In the data rows, 128 means zero.
Some points, one per row:
[115 115 130 140 103 118 126 134 132 120 116 136 107 116 134 128 160 130
 145  83]
[147 136 133  89 105  90 135  79 127 156  88 113 151 115 133 101  87 120
 107  98]
[146 145  88 113 149  88 144 123 147 136 156 144 143 136 145 136  82 121
 120 154]
[178 157 123  98 137 107 132 118 156 179 101  99 134 158 107 105 107 140
 113 134]
[164 148 110 136 129 123 128 137 115 160 106 128 144 139 134 136 146 103
 117 135]
[ 95 135  98 200  84 183 169 132 138  75 166 160 151 109 128 113 151 100
 161 103]
[136  66 159 104 152 138  78 116 119 145 125 119  91 126 128 129 121 129
 112 107]
[139 110 121  81 121  80  97 138 181 146 113 114 135 120 139 137 102 112
 105 105]
[154  62 147 133 150  95  77 134 153 111 176 100 104 156 134 140 129 133
 152 120]
[155 136  94 151 108 126 143 144 120 141 101 160 130 120  98 101 122 128
 114 107]
[144 128 103 125 130 114 107 121 128 109  89 127 115 134 116  93 130 147
 101 101]
[ 97  93 160 122 147 104  99 177 121 120 141 109  96  98 114 162 137 168
 121 106]
[172 152 137  98 111  99 115  95 133 141 137 116 116 161 131 119 125 127
  83 157]
[ 67  98 119 177 116 139 124 100 114 119 141 137 127 108 136 155 121 131
 157 137]
[181 136 107 113 123  97 149  86 128 151 122 107 118 142 117 110 128 133
 149 125]
[101 111 140 136 131 146 111 135  98  87 183 143 159  90 143 158 107 113
 150 154]
[ 91  71 133 127 172 106 104 173 118 102 113  89 142 122 106 165 129 166
 115  83]
[143 147 112 125  88 133 112  93 167 149 117 172 175 124 113 145 125  87
 139 130]
[ 63 112 140 180 177 154 167 152  77  82 132 142 157  87 154 158 149  96
 145 149]
[184 184 101 118 135 136 118 103 130 159 122 116 148 156 160 103 128 121
 122 143]
[124 122 148 124 126 160 171 140  97 120 108 135  89 149 128 144 136 106
  91 131]
[125 115 143 136 178 112 113 149 101 127 147  97 103 125  97 143 133 149
 140 118]
12 more points follow, each with its number after it:
[118 108 146 141 120 167 172 139 136 153  97 106 109 120 101 136 130 101
 108 138] 0
[113  89 129 124 136 150 101 116 102 111 182  81  92 123 120 161  98 137
 159 155] 1
[155 122 122 108 139 104 162 148 121 140 137 132  97 141 113 110 150 144
  96 149] 2
[ 62 117 144 154 139 172 158 137 109 100 163 138 124 148 137 123 120 114
 157 172] 3
[ 56 129 124 140 101 146 125  98 126 108 142 173 129 105  94 121 114 132
 139 146] 4
[171 133  88 115 144 108 118  90 180 128  83 147 129 106 144 140 133 129
 147 104] 5
[120 136 135 156 127 120 112 125 171 110 124 120 108 135 102 119 134 130
 137  87] 6
[157 160 120 116 112  87 127 118 144 135  88 133 116 108 140 143  93 139
 134 135] 7
[117 142 146 150 140 109 151 161 118 143 140 132 119  91  90 118 154 155
 129 140] 8
[ 85 143 156 161  80 139 161 133 126 147 143 151 133 101 136 116 164 110
 116 120] 9
[130 122  90 100 109 117 130 102 131 141  94 154 139 156 143 133 152  85
  93 120] 10
[141 111 131 117 137 136  97 149 119 140 134  88 124 127 150 160 131 145
 112 128] 11
Which of these numbered points is nearest to each point below, looking only along the 3 directions in which the first points spread most? Its number follows each.
[ 99 135 141 188  88 142 126 135 132 135 141 178 144 124 150 152 182 112
 103 167] > 4
[156 153 127 111  95 122 137 120 116 135  80 138 140 110 140 115 100 125
 148 103] > 10
[107  94 133 100 149 114 119 155 137 136 153  74  99 169 160 113 117 128
 110 110] > 11
[162 184 123  85 148 143 172  72 108 165 128 120 168 124 148 143  80  99
 127 165] > 5
[144 113 147 135 166 121 107 147 133 133  98 148 145 128 117 112 157 155
 124 122] > 6
[131 111 107 138 137 102 125 156 145 159  96 134 113 151 123 117 150 117
  95 143] > 2
[108 145 126 159 144 128 164 131 121 117 120 144 135  97 154 108 106  98
 150 170] > 4
[116 112 131 149 102 154 155 162 102 152 127 116 141 152 115 109 140 109
 110 149] > 0
[105  91 140 137 130 114 154 118  98 118 165 146 135 109 117 138 135 135
 148 152] > 4
[127 138  94 117 145 114 142 112 148 151 102 149 144  94 132 120 154 138
 114 148] > 10
[143 147 173 100 111 101 104 137 135 113  96 135  93 143 111 115 120 162
 116  95] > 2
[161 145 131 137 124 116 131 150 147 120 109 162 125 102  80 106 140 140
 139 115] > 0
[145  85 156  88 129 117 106 134 155 105 145  90 113 167 152 141 111 113
 121 141] > 11
[150 123 157 108 141 134  97 151 145 135 118 100 112 148 126 106 129 140
  80  67] > 2
